Turns in one plane each, and the order they were made in; the first pair answered:
turn rovu:
[2, 4, -6, 2, -6, -8, -17, 3, -4, 2, -1, 7, 0, 8, -1, 11, 1, 1, -8, 11, 2, -3, -1, 4, 0, -2, -3, 4, -5, -8, 1, -5, 3, 11, -5, 1, 4, 5, 0, -1, -2, 4] -> [3, 5, -7, 1, -6, -8, -15, 1, -3, 2, 1, 7, 0, 4, -1, 9, 2, 1, -8, 13, 4, -2, 1, 3, 0, -2, -3, 4, -4, -8, -2, -6, 4, 9, -6, 2, 5, 7, 0, -1, -4, 2]
[0, -2, -1, 3, -1, -4, 2, -8, 8, 2, 2, -8, -5, 5, -5, 3, -4, -6, 8, -4, -6, 2, -9, 5, -4, 0, 4, 3, 3, 3, 0, 1, -3, 1, -1, 1, -2, -5, -2, 4, 1, 1] -> [-1, -1, -6, 2, 2, -3, -2, -7, 7, -1, 1, -7, -5, 3, -3, 0, -3, -6, 7, -6, -7, 2, -4, 8, -4, 2, 3, 4, 4, 3, 1, -4, -5, 1, -2, 3, -3, -3, -4, 0, 5, 0]
[-18, -27, -3, -7, 32, 26, -5, 5, -16, -10, 2, -37, 8, -5, 10, 8, -2, -1, -9, -22, -11, -9, -11, 8, 12, -8, -10, -6, -7, 12, 2, -6, -5, -14, 0, 0, -7, -18, -5, -4, 2, 15] -> [-15, -21, -14, -5, 31, 25, -10, 9, -16, -12, 4, -30, 13, -18, 13, 0, 0, 11, -14, -21, -6, -7, -6, 17, 7, 1, -8, -5, -2, 5, 7, -16, -7, -20, 2, -1, 1, -15, -2, -10, 1, 10]
turn vuku:
[14, 7, -7, 7, -11, 3, 18, 6, 20, 7, 3, 1, -5, -19, 5, -34, 9, 32, 12, -1, -2, 13, 9, 7, -15, 22, -9, -19, 21, -25, 12, -20, 15, -21, -5, -14, 22, 0, 12, 19, 2, -14] -> [13, -1, -5, 10, -6, 5, 23, 2, 27, 10, -1, -11, -13, -8, 5, -35, 4, 19, 25, -13, -8, 9, 2, 9, -13, 23, -7, -21, 24, -18, 7, -15, 15, -22, -1, -16, 20, -9, 6, 13, 7, -15]
[8, 1, 18, -3, -17, -11, 17, -6, 12, -4, -8, -4, -23, 10, -7, 7, 2, -8, 8, 4, 2, 3, -5, -20, 0, 4, 2, -6, -3, -7, -13, 3, 6, 1, 7, 5, 2, -2, 7, 6, 4, 10] -> [10, 7, 13, -5, -22, -11, 4, -2, 5, -9, -10, 15, -13, -1, -4, 7, 3, 8, -4, 10, 4, 3, 4, -19, -4, 6, -5, -2, 2, -18, -6, 2, 1, 5, 8, 11, 5, 9, 14, 7, 4, 10]
[-7, -13, 12, 10, 15, -30, 15, 6, 1, 6, 6, -7, -10, 2, 2, -19, -13, -1, 23, -4, 8, -7, 0, 12, -3, 34, 0, 21, -9, -3, -16, 3, -10, -32, -1, 1, 7, -4, 5, 1, -6, -4] -> [-5, 0, 7, 6, 9, -33, 8, 11, -6, 5, 11, 6, 2, -9, 4, -17, -5, 12, 8, 10, 14, -1, 7, 10, -4, 34, -1, 23, -12, -9, -13, -4, -9, -31, -3, 4, 11, 7, 9, 3, -13, -4]
[-8, -11, 9, -4, 7, -2, -1, -3, -10, -13, -2, -5, -15, -4, 7, -5, -15, 10, -5, -5, -12, -1, -7, -13, -23, -1, -15, 3, 2, -13, 6, 7, 7, -10, 7, 3, -3, -13, -5, 14, 1, 3] -> [-8, -7, 12, -7, 3, -4, 4, -3, -13, -9, 6, -8, -10, -7, 1, -1, -9, 4, -9, 5, -7, 5, -10, -15, -22, -3, -11, 4, -4, -13, 3, 1, 12, -12, 6, -3, 0, -13, -6, 19, -7, 5]
turn mal:
[-12, -16, 12, 10, 16, 1, 0, -3, -16, 1, 22, 0, -7, -17, 16, 14, 9, -11, 7, 0, -10, 10, -1, -10, 12, 10, 0, 4, -19, -4, 0, 12, 21, -7, -8, 5, -16, -9, -12, 1, 3, -9] -> [-10, -21, 14, 12, 16, 2, 3, -1, -9, 2, 19, -2, -12, -13, 18, 10, 7, -9, 14, -5, -14, 10, -3, -10, 11, 11, 0, 3, -13, -6, 2, 15, 20, -9, -6, 5, -16, -14, -9, -1, 6, -11]
[2, -5, 15, -1, 10, 4, 0, -2, 4, 1, -5, 0, -2, 6, 2, 7, -9, -5, 5, -10, 0, -5, -1, 4, 4, -1, -12, -8, 1, -1, 2, 7, -9, -3, 7, 5, -12, 0, -3, 6, -1, -2] -> [4, -4, 8, 0, 12, 4, -4, 0, 5, -2, -6, 2, 0, 4, 5, 5, -10, 1, 2, -12, 0, -5, 1, 9, 2, 0, -11, -6, 4, -3, 5, 4, -10, -3, 8, 5, -11, 0, -1, 1, 4, -6]
[17, 3, -1, 16, -18, -25, -2, -16, -3, -6, -3, -4, -9, 16, -5, -2, 18, -25, -7, 0, -5, -8, -4, -18, -1, -3, 21, 12, 1, 10, -15, -4, 13, 14, -2, 2, 7, 1, -3, -7, -4, 6] -> [18, 0, -1, 19, -18, -22, 0, -17, 1, -6, -7, -4, -12, 19, -2, -7, 17, -22, -1, -3, -9, -9, -6, -17, -4, 0, 22, 12, 4, 7, -15, 0, 11, 10, -1, 3, 6, -2, -3, -9, 1, 5]
turn zepos:
[5, -2, -8, 1, 6, -4, -10, -6, 6, -6, -2, -2, -8, 15, 4, -5, 2, 5, -4, -4, -3, 1, 0, 9, 1, 6, 4, 0, 9, 0, 3, -2, -6, 7, -1, 3, 1, 3, 3, -12, 7, 6] -> [4, 6, -6, -5, -2, -9, -4, -3, -2, -5, 5, 1, -3, 10, 1, 2, 10, 2, -13, 10, 4, 6, 1, 0, 1, 0, 6, -1, -1, -1, 2, -4, 1, 11, -4, 3, 0, 9, 5, -5, -3, 9]
[11, 19, 8, -14, -19, -16, 31, -4, 7, -3, -4, -3, 4, 4, -21, 7, 12, 6, -8, 29, 8, 13, 1, -11, -2, 4, -2, 1, -17, 2, -1, -16, 15, -3, 0, -10, 6, 9, 5, 11, -17, 6] -> [9, 1, 2, -1, 2, -1, 29, -5, 34, -5, -14, -14, -12, 12, -10, -19, -3, 3, 18, -13, -10, 2, -7, 11, -8, 17, 0, 0, 6, 0, 5, -11, 4, -16, 11, -13, 5, -16, 3, -7, 9, -5]
[7, -1, -10, 10, -4, -18, -12, -9, 18, 0, 10, -3, -1, 13, -3, -6, -4, 2, 10, -6, -6, -6, -10, -5, 6, -1, 11, -2, 3, 10, -2, 4, 5, 8, 2, -5, 2, -11, -1, -17, 4, 6] -> [5, 6, -5, 6, -11, -21, -12, -9, 8, -1, 15, 2, 4, 11, -9, 4, -1, 1, 0, 5, 2, -1, -9, -14, 8, -6, 8, -2, -6, 11, -2, 1, 8, 13, -1, -2, 4, -1, 1, -13, -7, 9]

Each pair is two turns apart.
[-4, 1, 3, -6, 12, 6, 12, 7, 9, 7, 5, -13, -4, -14, 0, -12, 0, 4, 7, -1, 3, 10, 2, 6, -2, 4, -2, -1, 2, -4, 6, -5, 3, -20, 5, -6, 2, -11, -3, 6, -3, -4] -> [-1, -3, 1, -3, 13, 8, 6, 8, 12, 6, -1, -9, -6, -10, 3, -14, -3, 6, 11, -9, 1, 5, 3, 8, -4, 6, -4, -2, 6, -4, 8, 0, 1, -19, 6, -3, -1, -10, -3, 2, 2, -7]
vuku vuku
[12, 7, -12, -12, -2, -9, -10, 5, 1, -8, 7, 10, 9, -2, -3, -2, 4, 6, 6, 2, 13, 4, 11, 10, -6, 0, -8, 3, 0, -23, 6, -11, -6, 2, 2, 0, 19, -1, 6, 2, -3, 0] -> [10, -1, -16, -5, 9, -7, -13, 2, 9, -6, 4, -1, 4, 6, 1, -6, -2, 0, 19, -11, 4, -6, 7, 18, -7, 0, -5, 6, 4, -15, 4, -8, -9, 4, 3, -3, 17, -9, 3, -6, 8, -4]
vuku mal
[-8, 2, -2, -5, -2, 6, -11, 7, -31, -1, 5, 17, 12, -18, 3, 26, 1, 9, -26, 6, 12, -6, 19, -10, -2, -8, -18, 0, -11, -7, 0, 3, -9, 15, -14, 16, -1, 27, 1, 12, -10, 2] -> [-11, -12, 11, -7, 1, 7, 1, -3, -24, 6, 4, -5, -2, 6, -1, 34, -8, -18, -12, 1, 2, -13, 7, -20, 3, -17, -13, -4, -20, 7, -11, 16, -5, 22, -15, 12, -12, 17, -9, 14, -6, 9]
vuku zepos
[-4, -6, -2, -2, 32, -3, -18, -18, -5, 5, 5, -17, -4, -13, -2, 2, -1, -13, 29, -17, -3, -7, 15, 20, -11, -6, 21, 12, -21, 35, -2, -2, -1, 7, 8, -20, -7, -17, -5, -28, 5, -5] -> [-2, 5, -8, -4, 19, -5, -41, -15, -23, -4, -1, 9, 9, -18, 1, 15, 1, 2, 8, -6, -1, -14, 26, 12, -13, -12, 14, 17, -25, 30, 1, 2, -8, 24, 1, -7, -4, 7, 2, -27, 3, -4]
zepos vuku
[-3, 1, -12, 3, 8, -12, 0, -1, -5, 1, 19, -15, 7, 1, -7, 4, 14, -13, 2, 4, 3, 3, 2, 15, 1, 0, 9, 2, -7, 17, -9, -14, 11, 2, -3, -19, 5, -6, -15, -13, 2, -1] -> [-5, 10, -12, -2, 4, -13, -14, 2, -21, -2, 15, 2, 14, -8, -5, 14, 14, -3, -13, 8, 8, 0, 9, 10, 1, -5, 3, 4, -11, 12, -6, -8, 6, 10, -6, -8, 3, 7, -9, -9, -3, 2]
vuku mal
[-2, -1, -11, -2, 10, 7, -15, -4, -2, 0, -11, 8, 2, -2, 7, -4, 1, 7, -5, -12, -10, -6, 6, 2, -5, 6, 0, 7, 5, -3, -4, 4, -10, -3, 2, 7, -3, -3, 1, -13, 10, -3] -> [-3, 5, 1, -10, -4, 1, 3, -5, -13, 5, -6, 2, 2, -4, -3, 12, 7, -4, -13, 12, -2, 3, 4, -18, 2, -3, 1, 2, -11, 0, -8, 6, -1, 1, -2, 5, -5, 2, 1, 4, -10, 5]
zepos mal
[-6, -1, 3, 0, 10, -4, 6, 0, -3, 8, 15, -15, 8, 2, -8, 5, 7, -15, 3, 6, 6, 4, 2, 0, 2, -8, 3, -1, -14, 14, -5, -9, 12, -3, -1, -7, 4, -2, -5, 9, -9, 2] -> [-3, 9, -6, 0, 7, -2, -11, 6, -8, 3, 14, 3, 19, -14, -3, 0, 11, 4, -6, 9, 9, 4, 11, 7, -3, -3, 1, 2, -4, 2, 2, -14, 7, -5, 0, -2, 10, 8, 2, 6, -9, -2]
zepos vuku
[3, 5, -18, 28, -27, -8, -41, -11, -4, -15, -15, 21, 15, 5, 10, 14, -1, 15, -16, -26, -19, -12, -4, 1, 10, 7, 17, 27, 8, -32, 22, -3, -9, 30, -37, -5, 17, 19, -7, 2, -8, 17] -> [5, -12, -11, 37, -13, -11, -12, -22, 21, -5, -9, -17, -6, 29, 4, 4, -6, -19, 16, -41, -29, -10, -21, 9, 15, 9, 28, 23, 10, -15, 8, -6, 0, 20, -29, -22, 14, -13, -23, -4, -1, 18]
vuku mal
[-20, 19, -28, -5, -5, 0, -19, 16, -3, -19, -8, -3, -1, -20, -2, 16, -4, 5, -24, 3, -2, -16, 15, 15, 0, 7, -4, 2, -1, 7, -2, -4, -7, 11, -9, 21, -2, 13, 3, -7, -15, 5] -> [-21, 2, -19, -3, 2, 7, -12, 10, 3, -15, -18, -15, -13, -1, 1, 20, -17, -11, -9, -15, -14, -27, 4, 9, 5, 2, -2, -2, -2, 16, -4, 10, -9, 17, -9, 23, -11, 2, -1, -9, -5, 6]
mal vuku
[-12, 7, -17, 13, -2, -26, -33, -8, -10, -15, 11, 5, 18, -1, -3, 10, 17, -6, -8, 15, -11, -1, 8, 7, 3, -10, 3, 7, -2, 11, -9, -12, 10, 26, -6, -11, 12, 20, -2, -20, -4, 5] -> [-14, -2, -11, 17, -3, -17, -40, -9, -8, -15, -6, 14, 9, 9, 6, 12, 4, -3, -4, -3, -20, -14, 8, 1, 4, -11, -2, 6, 3, 6, -5, 3, 0, 31, -5, 1, 8, 22, 3, -21, 8, 5]
mal vuku
[-14, 5, -5, -3, 14, -8, 7, -15, 7, 6, 9, -20, -4, 0, 2, 2, -8, -18, -1, 7, -10, -1, -12, 14, 24, 2, 9, -12, 3, 18, -2, 12, 2, -17, 15, -7, -6, -25, 4, 5, 5, 9] -> [-12, 2, -11, 0, 17, 0, -12, -12, 8, 0, -4, -2, -4, -2, 13, -2, -17, -4, -4, -9, -16, -13, -6, 18, 19, 7, 3, -8, 15, 11, 7, 21, -9, -12, 16, 2, -6, -20, 8, -3, 17, 5]
vuku vuku
[-1, 3, -5, -7, 6, 4, -13, 8, -13, -1, 12, -1, 27, -4, 0, 23, 7, -9, -11, 9, 1, -4, 2, 5, -1, -10, 4, 15, -13, 20, -18, -9, -1, 5, -9, 5, 4, 12, 2, -5, 2, -6] -> [2, 4, -14, -1, 11, 11, -21, 11, -5, -6, 6, 9, 27, -14, 8, 6, 2, 8, -8, -2, -3, -4, 7, 17, -9, 0, 1, 16, 3, 7, -7, -13, -10, -3, -5, 8, 10, 9, 7, -15, 12, -13]
vuku rovu
[2, -6, 3, 3, 5, 4, 19, 5, 7, 2, 12, -19, -7, -6, -2, -8, 5, -8, 5, 6, 4, 7, -5, 4, -2, 5, 2, -6, 4, -1, -4, -5, 6, -4, -1, -12, 0, -10, -6, 3, -2, -5] -> [1, 4, -2, -2, -3, 5, 3, 10, -9, -2, 10, 3, 6, -20, 0, 1, 8, 11, -13, 16, 11, 9, 4, 2, -3, 4, -4, -4, 1, -8, 2, -5, 2, 3, -4, -2, 2, 9, 2, 8, -7, -4]
vuku mal
[9, 13, 10, 3, 9, 1, 37, 16, 8, 3, 10, -2, 6, -7, 8, -8, -5, -4, 9, -2, 25, 26, 4, 6, 5, -16, -9, -12, -8, -9, 1, 2, 10, -16, 15, 2, -6, -11, 4, 16, -12, -13] -> [8, 17, 2, 3, 8, 5, 12, 20, -3, -4, 4, 20, 16, -19, 17, -7, -8, 16, -4, -6, 26, 20, 15, 9, 1, -15, -15, -9, -3, -17, 9, 6, 0, -9, 11, 14, -3, 5, 12, 10, -9, -17]
vuku mal
[6, -2, -9, 8, 12, 7, -2, 16, 13, -3, -3, 6, -2, -21, 10, -37, 1, 15, 7, -15, -3, 1, 9, 14, -4, 15, -6, 15, 24, -11, 14, -5, -6, -19, 9, 2, 19, -4, 19, -10, 10, -15] -> [0, -16, -5, 9, 25, 6, 6, 8, 16, 4, 6, -21, -7, -1, 5, -29, -3, -14, 23, -27, -9, -3, -3, 18, 1, 7, 1, 15, 14, 13, 0, 0, -1, -14, 6, -10, 10, -17, 5, -13, 12, -13]
mal vuku
[4, -7, -10, 11, 6, 0, 2, -7, 19, -9, 7, -5, -6, 18, -10, -1, 13, -5, -5, 7, -2, -8, 1, 18, -9, 6, 10, -7, 11, 0, -10, -3, 5, 3, -5, 14, -10, -33, -11, -10, 9, -2] -> [6, 5, -14, 9, -2, -3, 1, -3, 13, -10, 14, 2, 3, 5, -14, -1, 20, 4, -15, 22, 7, 0, 6, 17, -8, 9, 10, -5, 10, -5, -9, -11, 7, -2, -4, 12, -5, -26, -7, -5, 2, -2]
rovu vuku
[3, 6, -9, -5, 16, 5, 13, 10, 2, 8, 19, -12, 0, 0, 6, 4, 7, 3, 0, 4, 10, 17, 8, 14, 11, -4, 4, 2, -3, -4, 22, -1, 6, -1, 7, -2, 3, -2, -8, 2, -18, -7] -> [4, -1, -7, -1, 21, 7, 14, 6, 9, 8, 15, -17, -6, 8, 10, 1, -1, -1, 8, -7, 7, 14, 2, 17, 13, -4, 4, 1, 1, -2, 21, 3, 3, -1, 9, -2, 0, -7, -10, -4, -11, -7]
vuku vuku
[5, 10, -3, -10, 4, -1, 7, 4, -8, 0, -4, 2, -4, -13, -4, -5, 2, 7, -5, 8, 7, 4, 3, -1, -4, 7, -6, -4, 4, -8, 7, -7, 3, -12, 2, 3, 6, 3, 4, 4, -6, -1] -> [3, -1, -2, -5, 10, 2, 14, 0, 1, 3, -2, -12, -10, -5, -7, -7, 2, -5, 8, -2, 3, 3, -2, 4, -1, 8, 0, -4, 4, 1, 2, -7, 4, -14, 4, -4, 4, -9, 0, -2, -2, -2]
zepos vuku
[-6, -8, 5, 3, -7, -8, 21, 2, -10, 11, -1, 14, 19, -13, 9, 9, 15, -5, -6, 38, -3, -11, -11, -20, 3, -10, 3, 10, -19, 7, -15, -4, -3, 5, -8, 21, 7, 32, -11, -12, -11, 1] -> [-7, -18, 11, 4, 2, -7, 31, -1, 1, 13, -1, -4, 9, 2, 8, 8, 12, -21, 8, 27, -8, -16, -22, -18, 4, -11, 8, 7, -19, 16, -20, 1, -1, 5, -6, 17, 0, 19, -20, -15, -6, 2]
vuku vuku
[10, -4, 29, 19, -20, -22, 9, -16, -2, 3, 7, 1, -5, 23, -36, 13, 41, -15, 14, 19, 6, 22, -10, 6, 9, -1, 9, -19, -2, -11, -8, -26, -4, 10, 11, -25, 4, 1, -18, -14, -15, -5] -> [12, 8, 15, 20, -22, -18, -12, -7, -7, -7, 2, 22, 7, 3, -28, 4, 44, 14, 0, 19, 9, 21, 3, 17, 0, 5, 3, -16, 8, -25, 3, -34, -12, 9, 10, -19, 11, 12, -8, -19, -12, -13]
zepos vuku
[11, 9, 12, 11, -3, 0, -1, -2, 0, -8, -11, -9, 4, 26, 3, -11, 19, 7, 27, 5, -8, -8, 10, -12, -7, 11, 14, 6, -9, 9, -17, 0, 11, 8, 5, -6, 8, -4, -2, -26, -5, -11] -> [12, 16, 6, 10, -6, -4, -11, -1, -9, -10, -13, 4, 10, 20, 4, -8, 21, 16, 16, 9, -5, -10, 16, -14, -9, 9, 11, 5, -8, 5, -14, 1, 10, 15, 3, -2, 10, 6, 2, -27, -7, -9]
zepos vuku
[1, -5, -9, 4, 23, 16, -11, 5, -1, -4, 1, 4, 8, -7, 9, -10, -4, 8, -5, -7, -3, -3, 10, 17, -4, 4, -12, 1, 6, 5, 8, -3, -2, -9, 3, 5, 0, 0, 6, -4, 8, -5] -> [-3, -14, -1, 4, 25, 14, -3, -2, 2, 1, -1, -11, 0, 11, 7, -1, -8, -12, 3, -12, -6, -10, 0, 10, 2, -2, -8, 0, 0, 19, 0, 5, 1, -3, 1, 1, -6, -7, -2, -2, 10, -1]
zepos vuku
[15, 7, 8, 26, -13, -32, -1, -9, 14, 0, -6, -2, -9, 21, -6, -3, 3, 5, 3, 18, -8, -1, -14, 6, 13, 1, 14, 11, -2, 7, -4, -7, -4, 4, -12, -16, 9, -1, -2, -6, 16, 10] -> [16, 4, 8, 27, -13, -28, -6, -10, 14, -3, -13, 4, -10, 20, 0, -5, -1, 11, 5, 12, -11, -5, -12, 6, 9, 2, 12, 12, 3, 4, -2, -1, -9, 4, -10, -11, 11, 1, 1, -9, 22, 9]
vuku vuku
